In the data rows, 500 means zero.
A hidden rule labels the rows of this table. It goes by one to three of the table's principal directions, not those with the most spread.
[581 487 576 481 447 680 531 428 384 436 466 437 484 470 395 613 586 457 493
 369 542 459 443 372 530 569 618 606 502 389 440 460 587 542 532 457 574 441
 491 574 628 566 693 527 505 369 478 702 610] h
[550 488 528 468 458 411 474 531 327 383 559 423 426 514 439 474 552 654 499
 470 441 536 525 482 474 595 541 395 350 406 467 435 563 578 549 519 595 472
 529 441 502 378 680 492 474 464 482 621 525] h
[371 398 465 512 513 300 488 621 470 394 504 485 483 556 343 391 554 634 621
 554 396 669 502 516 415 513 462 400 305 497 437 664 575 471 497 585 550 557
 531 377 311 320 615 546 498 547 477 454 394] h
[594 537 437 481 542 370 687 416 429 542 538 366 437 453 552 513 528 497 524
 457 483 507 539 610 665 636 471 511 387 463 688 300 544 515 421 339 457 529
 495 559 466 555 459 507 606 509 578 483 709] h
[515 431 546 471 485 578 477 520 365 424 522 516 469 465 382 497 577 534 537
 480 536 473 580 386 442 455 527 472 382 463 493 500 541 446 474 557 618 445
 469 515 518 425 579 495 576 469 502 567 607] h
[617 772 297 590 503 436 669 431 636 542 445 429 263 461 707 662 403 498 489
 420 693 464 419 610 639 590 432 437 637 532 758 407 523 291 426 288 383 586
 425 430 495 590 503 525 575 600 527 577 808] o
[545 462 337 474 536 273 625 550 478 521 527 388 580 534 663 331 570 517 476
 641 351 652 425 645 551 563 408 618 508 460 677 424 399 555 354 465 472 568
 591 462 390 553 415 447 468 556 521 437 352] h
[395 533 647 513 476 767 356 400 583 533 486 632 452 564 396 637 462 455 512
 439 639 409 510 390 379 423 637 528 621 538 301 698 489 499 639 547 585 474
 443 543 598 479 554 517 452 403 476 579 515] o
[432 491 447 500 557 576 546 383 688 603 561 591 517 558 612 467 396 362 555
 597 608 451 471 614 503 392 548 552 645 698 617 576 385 467 417 489 396 527
 428 585 381 629 260 381 546 531 568 412 540] i
[483 571 599 509 604 571 378 481 570 602 499 500 645 507 534 515 610 521 336
 571 446 517 735 550 495 376 486 601 497 563 401 553 388 525 542 543 503 528
 542 486 524 383 354 541 609 522 557 271 476] i
[487 448 517 501 487 449 303 676 575 459 473 642 526 550 535 434 407 552 436
 588 446 459 461 445 330 411 429 446 601 557 389 601 382 517 553 635 485 496
 563 410 493 428 451 475 298 534 409 455 184] h
[624 459 389 492 536 320 564 556 237 338 555 410 271 444 523 488 478 679 542
 453 397 595 475 549 512 731 508 323 293 282 629 273 642 493 467 457 615 481
 580 448 429 384 743 423 480 475 514 751 588] o
[450 504 460 453 577 501 440 390 534 548 600 555 647 566 525 382 557 355 449
 624 486 484 614 525 453 345 484 572 474 702 628 563 358 477 387 536 480 516
 458 507 414 562 282 444 618 520 523 299 469] h
[501 550 646 504 534 564 466 449 524 670 456 591 478 475 615 590 388 463 323
 460 445 437 639 521 563 540 409 547 559 517 420 353 572 543 523 479 427 468
 640 657 635 569 384 550 448 469 553 290 436] h
[405 485 698 481 443 733 325 507 497 507 461 592 486 508 316 608 495 458 500
 384 573 427 532 279 400 413 599 514 509 490 230 642 578 478 641 614 584 444
 446 525 626 454 612 559 502 411 452 551 501] h
[519 501 354 527 501 351 734 457 572 525 512 408 485 443 589 432 447 480 559
 572 528 529 458 659 636 515 459 485 514 574 737 445 475 405 379 415 385 549
 442 525 372 553 398 468 549 603 558 452 632] o
[372 466 336 543 465 427 600 534 609 370 519 415 483 569 387 424 501 550 712
 527 525 652 356 560 450 469 553 427 497 584 547 754 569 386 486 547 457 583
 374 378 233 414 631 483 597 565 491 590 530] h
[524 407 432 513 415 418 485 640 388 331 423 439 463 468 375 484 607 594 607
 444 458 599 323 401 429 569 558 460 464 315 458 593 547 476 571 507 622 524
 466 391 511 422 748 508 409 497 392 767 432] h
[391 439 596 480 454 615 341 484 391 472 428 634 501 513 303 580 727 493 564
 435 544 510 549 332 356 458 586 505 434 378 365 717 525 479 624 494 739 505
 425 491 660 436 582 532 517 449 429 602 508] h
[564 457 360 490 506 420 718 584 526 409 517 370 529 493 502 471 551 483 721
 475 551 500 271 522 619 604 451 533 487 415 619 391 513 544 390 405 413 486
 457 419 392 626 521 476 555 515 523 657 580] i
[507 447 462 461 477 370 525 568 359 406 460 558 283 472 462 543 533 578 537
 449 476 528 394 426 469 655 493 421 406 336 542 472 607 449 484 462 603 505
 521 436 537 485 660 458 405 490 468 726 516] i
[446 437 475 478 474 411 600 560 533 523 486 534 393 514 587 487 503 626 458
 604 475 547 532 609 497 557 489 476 522 492 522 531 528 517 475 540 465 523
 543 544 453 429 472 413 450 545 562 508 458] h
[338 334 477 444 467 520 509 588 446 366 613 550 490 622 414 398 622 613 708
 630 568 550 361 449 333 497 597 469 471 411 416 634 445 617 505 636 663 444
 463 417 408 421 608 368 449 456 503 766 401] o
[595 529 567 507 544 478 497 478 424 584 489 452 500 438 639 510 426 515 281
 495 359 528 616 555 575 548 437 567 517 480 516 291 542 505 487 496 471 491
 643 611 562 499 486 521 468 488 545 376 451] o
[394 288 676 435 549 661 480 544 550 553 503 613 543 505 456 499 480 461 415
 589 446 454 534 419 411 404 560 695 615 565 353 571 473 512 512 667 502 458
 545 668 476 477 435 418 441 431 573 495 340] o
[540 498 476 532 412 490 396 653 585 375 429 548 512 526 439 501 377 515 536
 426 497 458 270 395 428 511 477 404 592 511 350 575 540 572 566 563 388 481
 518 376 521 553 638 553 314 496 367 618 291] i
[504 364 662 439 516 418 470 625 539 559 396 626 512 437 432 516 378 482 290
 498 313 399 611 421 517 550 379 546 447 573 338 427 596 596 494 602 291 459
 680 626 564 523 409 568 330 466 495 264 217] h
[605 600 561 484 511 545 364 435 393 574 481 589 395 478 551 596 479 487 412
 397 505 407 642 459 477 535 446 444 471 446 529 401 507 480 544 404 594 494
 526 544 666 505 446 530 501 469 480 439 575] h
[598 603 373 512 439 212 386 448 320 473 470 422 585 440 519 344 579 567 520
 464 312 631 543 589 532 573 431 328 358 336 632 491 439 540 551 348 614 566
 510 329 595 457 472 555 444 590 369 374 405] i
[459 563 408 510 551 392 412 536 562 537 497 562 611 564 548 404 603 488 502
 595 465 560 539 542 432 398 363 507 497 565 566 621 371 472 438 483 526 577
 500 364 463 489 340 542 548 597 473 317 399] h
[599 628 526 543 498 512 250 517 416 519 491 576 520 478 610 455 372 551 381
 469 423 483 602 465 412 441 381 377 542 459 460 418 446 478 551 525 585 466
 608 423 631 446 476 559 400 525 412 353 349] o
[579 472 611 510 435 530 507 608 391 406 527 403 525 465 539 487 488 621 453
 458 474 510 411 437 545 521 500 487 515 425 387 316 587 569 532 571 514 411
 573 494 552 486 684 507 440 486 505 631 496] h
[516 400 669 414 593 584 612 502 564 565 551 509 561 459 541 524 486 415 349
 542 479 386 502 468 629 473 517 703 526 625 446 317 514 595 392 568 319 429
 559 637 487 642 380 439 540 456 643 466 538] i
[471 561 550 545 511 598 455 464 577 571 510 530 572 507 480 523 446 407 510
 489 615 409 610 443 490 368 443 504 519 639 490 493 455 422 493 514 465 474
 471 551 515 523 390 590 573 511 492 307 558] o
[551 494 594 478 523 565 470 455 415 521 450 533 407 451 405 597 491 451 360
 397 467 438 666 361 478 503 468 571 436 564 505 450 618 383 478 497 499 495
 545 632 560 489 550 583 560 436 506 402 569] o
[381 438 402 493 526 408 342 508 508 499 535 581 717 556 441 299 607 440 624
 625 421 594 537 534 369 349 471 443 439 534 533 713 333 516 503 543 596 549
 434 383 425 459 317 472 537 576 427 335 305] h
[462 520 507 484 585 381 530 494 502 613 458 515 435 443 509 564 504 423 343
 528 440 476 662 485 530 530 416 574 437 526 580 436 488 356 485 475 485 555
 521 557 515 453 412 551 525 517 527 357 501] o
[472 487 504 499 530 383 459 571 597 573 465 549 613 520 566 399 440 471 310
 641 374 522 627 546 486 420 364 557 497 661 488 524 433 504 415 610 352 519
 634 514 450 487 340 546 424 553 486 177 247] o
[530 550 532 477 532 554 405 479 506 547 480 606 405 460 537 575 419 431 403
 466 530 404 519 434 477 487 507 486 540 500 499 472 475 434 513 504 513 489
 484 498 592 531 458 472 459 487 486 537 520] h
[474 504 401 499 490 425 468 547 399 401 509 500 414 531 399 499 530 501 648
 428 518 551 373 411 439 599 503 395 374 367 499 511 567 500 506 478 603 504
 473 377 492 504 667 527 488 469 423 682 501] o
[391 553 498 501 575 579 352 435 451 501 619 534 508 654 481 449 599 578 683
 501 545 606 426 489 357 513 569 490 478 369 370 582 424 675 553 486 726 509
 525 370 505 475 560 499 529 434 503 621 472] o
[542 474 426 503 417 446 597 579 459 416 539 335 634 467 455 451 567 438 613
 492 571 468 382 460 591 512 533 463 426 453 540 380 473 552 507 503 458 445
 397 454 493 558 559 501 541 509 446 621 558] h
[626 558 578 525 400 556 519 501 557 480 481 430 591 472 460 537 403 481 407
 439 544 359 568 496 592 458 482 443 490 660 444 423 540 576 526 516 308 442
 497 566 547 532 501 600 483 489 468 369 548] h
[563 383 465 463 566 384 682 604 545 496 494 425 456 485 610 478 453 532 414
 551 378 529 401 558 576 612 448 657 576 522 564 338 542 547 395 510 327 521
 618 588 380 567 495 437 447 494 586 537 394] i
[518 441 416 481 516 190 549 570 417 457 533 502 485 516 548 318 452 615 492
 599 324 610 522 624 523 594 359 373 314 506 592 412 535 590 370 513 440 516
 654 437 388 478 461 500 403 568 497 341 341] h
[472 517 390 494 569 441 554 460 524 481 582 497 405 553 575 441 553 544 565
 589 552 586 485 598 461 426 509 505 506 592 687 593 441 352 390 477 569 586
 414 432 317 447 454 404 639 584 580 548 673] i
[594 524 455 486 402 492 597 430 445 432 600 348 610 498 551 418 494 439 544
 510 568 461 325 532 613 517 604 487 515 502 582 356 434 634 473 471 464 434
 428 486 527 644 557 446 461 480 469 667 583] h
[563 438 437 519 370 340 550 567 370 308 491 324 581 465 409 385 538 559 578
 423 389 631 302 475 557 569 548 411 416 443 513 467 631 544 525 497 468 497
 482 421 449 526 744 522 454 524 404 640 450] i
[599 510 440 485 496 380 510 529 395 436 515 425 450 466 522 479 518 600 439
 478 407 518 474 509 492 608 496 460 481 406 548 391 500 568 535 457 524 519
 532 461 537 452 601 502 444 495 480 620 466] h
[429 511 384 516 400 369 362 572 509 419 461 526 563 559 420 370 502 520 635
 499 442 600 378 461 379 476 475 369 494 457 458 720 465 505 563 532 547 545
 459 313 478 467 549 530 401 551 342 486 273] h
[379 552 500 528 519 617 371 488 666 576 425 698 542 550 408 560 553 384 536
 558 653 418 629 442 377 303 448 499 522 635 472 799 376 347 496 531 542 539
 400 449 520 458 317 565 555 545 452 317 508] h
[407 449 706 466 615 625 399 601 582 602 527 630 388 554 525 603 410 556 371
 529 495 450 641 467 433 457 481 554 496 578 275 480 561 509 533 662 472 475
 596 586 456 387 457 475 522 455 618 422 468] h
[399 477 555 477 553 581 396 518 567 598 457 602 464 559 518 532 438 463 407
 503 412 545 461 426 387 517 500 647 642 464 339 590 501 535 545 578 521 532
 600 537 546 518 511 512 396 428 495 494 261] o
[646 466 538 475 460 392 506 592 314 404 484 432 400 437 511 522 478 593 447
 388 400 500 382 424 543 669 481 461 441 334 476 271 613 578 530 460 531 462
 591 488 594 524 702 515 371 456 460 694 471] i
[473 518 403 498 573 344 474 464 505 529 560 510 468 526 567 403 468 505 518
 565 439 569 564 596 468 473 454 446 457 581 653 516 443 416 450 471 506 576
 485 464 366 458 382 453 561 574 522 374 493] i
[405 609 392 498 536 388 668 296 632 565 579 340 658 563 434 462 660 385 573
 566 557 538 587 674 642 480 560 549 386 669 657 613 411 537 462 371 387 593
 343 464 366 538 344 542 726 543 558 331 694] o
Which label does each new row get?
[622 608 518 524 461 655 521 462 483 470 495 385 558 473 513 576 555 492 515
 392 591 434 427 429 558 497 529 576 608 432 483 415 480 530 536 422 520 460
 456 475 616 563 585 558 553 460 487 623 632] ~ h
[571 649 421 566 609 515 547 476 583 655 402 552 319 447 705 632 351 517 392
 463 493 504 592 597 551 597 349 532 625 430 593 384 530 374 444 389 454 554
 628 549 548 511 411 549 494 528 561 382 532] ~ o
[555 612 545 525 487 380 331 515 480 577 354 618 460 434 539 554 457 512 265
 466 368 493 692 501 492 504 356 421 460 501 485 535 521 402 549 463 489 550
 600 468 653 433 427 607 390 561 418 238 366] ~ i
[482 363 581 482 452 526 422 576 411 396 537 512 690 496 383 409 688 510 594
 581 547 466 490 418 435 360 558 497 424 478 445 566 364 546 539 567 646 437
 422 453 528 440 486 468 481 512 449 566 476] ~ i
[453 531 331 552 435 343 488 572 546 424 504 480 601 583 550 333 442 549 587
 598 429 628 372 593 445 500 396 385 521 502 528 605 461 543 461 546 471 523
 553 336 401 493 529 526 381 568 405 436 255] ~ o
[618 488 407 536 401 281 580 597 359 361 545 326 524 471 617 356 404 684 491
 523 350 618 387 634 587 661 466 316 434 380 533 271 589 658 503 522 437 446
 631 441 460 471 681 471 349 533 456 583 362] ~ o
[454 467 455 471 453 445 439 537 474 510 433 631 490 501 436 458 582 482 561
 555 528 484 563 450 417 456 440 451 426 453 540 660 422 441 460 501 599 509
 474 441 561 471 396 502 451 537 425 418 432] ~ h
[516 392 619 486 457 529 414 579 594 426 505 498 711 502 462 394 428 455 337
 576 403 479 473 474 507 352 568 543 530 726 347 549 486 599 495 702 285 443
 549 528 430 536 487 466 410 503 466 384 287] ~ i
[508 520 585 484 445 571 452 484 541 553 538 485 721 498 551 425 478 441 328
 611 473 426 627 529 534 364 487 530 531 629 436 471 400 590 503 624 411 427
 519 547 561 504 375 504 476 507 494 307 389] ~ o
[516 429 486 467 459 396 379 615 414 460 469 586 522 530 590 389 537 599 426
 577 351 574 448 485 384 518 433 497 561 400 467 525 445 577 506 558 583 499
 622 443 564 479 502 440 316 521 432 508 200] ~ i
[567 463 499 488 448 334 434 467 336 436 505 438 657 476 421 359 586 522 523
 485 343 562 592 534 529 526 474 406 310 464 544 467 498 605 516 446 532 487
 546 476 527 484 477 544 473 511 416 330 397] ~ i
[402 295 604 430 525 404 420 646 509 541 476 657 561 505 482 380 444 530 366
 647 310 507 615 483 412 466 421 520 439 561 365 530 497 595 467 697 420 464
 661 581 468 445 366 452 349 502 507 286 144] ~ h
[455 423 524 498 480 498 469 532 611 533 380 695 453 470 458 555 476 422 495
 526 557 401 489 444 442 437 474 517 585 574 513 661 447 395 497 486 461 524
 468 544 547 547 364 485 380 535 452 442 418] ~ i
[567 451 488 495 445 468 479 559 433 348 511 409 628 520 386 449 623 544 624
 457 481 513 311 446 485 537 560 498 475 393 431 525 451 663 564 464 557 482
 468 379 528 519 640 530 425 465 417 698 437] ~ i
[569 441 525 458 502 471 514 538 387 484 488 507 349 463 601 513 454 576 345
 474 387 539 428 452 475 610 516 572 581 415 505 359 587 515 483 523 521 499
 613 580 559 529 629 433 393 461 526 660 422] ~ h
[532 465 543 471 538 477 503 487 514 537 468 514 557 437 481 491 503 425 411
 499 428 467 571 486 551 451 468 571 484 576 542 486 494 444 460 495 428 514
 496 548 495 531 395 509 538 523 520 373 499] ~ i
[467 398 434 479 406 366 482 659 416 369 439 580 333 478 372 464 452 564 648
 454 495 519 441 392 412 540 439 311 366 441 526 598 632 351 477 559 544 493
 464 418 431 420 613 480 445 542 411 569 457] ~ h
[472 386 476 462 463 425 551 552 481 382 538 430 550 514 382 411 548 552 647
 507 466 546 274 482 499 571 621 490 461 402 414 551 479 681 536 525 505 490
 463 404 456 519 624 459 405 469 467 738 424] ~ i
[506 507 644 524 530 781 360 490 479 512 521 544 454 513 564 630 428 497 499
 388 556 484 349 422 455 516 649 550 674 360 280 422 548 580 647 537 611 436
 521 549 618 548 652 434 446 391 521 781 509] ~ i
[665 749 624 548 561 708 402 354 468 609 485 452 389 482 606 719 457 542 319
 290 539 443 634 492 567 567 515 545 580 460 416 316 594 545 592 362 513 505
 576 576 692 521 576 613 603 421 560 483 721] ~ i
[518 526 606 504 552 617 532 507 619 586 454 525 399 465 551 676 438 466 314
 462 551 403 616 486 552 482 520 595 585 632 453 444 575 411 522 526 353 509
 506 647 505 493 463 492 573 484 590 449 610] ~ i
[613 566 503 522 495 439 489 534 430 535 472 474 418 431 634 527 316 534 308
 445 390 491 522 510 565 632 424 441 509 433 479 238 603 555 500 512 406 457
 667 557 602 540 577 537 374 475 483 469 396] ~ o
[474 412 656 435 537 632 462 453 405 540 524 601 507 458 433 546 609 432 473
 502 565 394 650 382 490 423 539 569 413 509 483 453 491 468 469 526 594 425
 476 616 589 519 404 453 588 452 553 468 621] ~ i
[519 582 572 528 606 634 471 458 614 634 457 580 409 449 567 647 407 418 387
 461 587 399 600 472 524 433 471 586 599 581 499 457 477 357 491 472 458 522
 496 579 543 519 389 534 562 504 567 418 632] ~ i
[377 516 422 517 565 398 547 454 675 641 494 536 578 518 525 475 494 374 540
 589 539 471 564 574 517 453 449 541 538 614 587 568 365 465 494 443 402 570
 442 527 445 546 243 519 534 561 510 287 441] ~ o
[540 537 585 466 516 569 490 362 478 542 461 484 483 464 373 613 516 390 374
 368 460 412 631 402 528 525 536 601 477 587 502 498 579 465 544 430 441 521
 476 621 578 540 512 589 577 416 501 412 577] ~ h
[525 363 636 456 417 563 590 637 497 357 532 423 631 485 346 506 585 529 526
 489 565 367 402 364 551 476 553 533 449 554 342 418 547 661 520 605 381 382
 467 521 510 532 612 518 485 451 506 641 514] ~ h
[561 544 705 485 603 778 341 397 465 636 528 506 619 488 587 569 510 463 271
 482 418 473 727 502 506 414 557 675 576 501 347 398 464 580 564 559 549 447
 605 649 618 470 418 491 585 402 586 357 488] ~ i
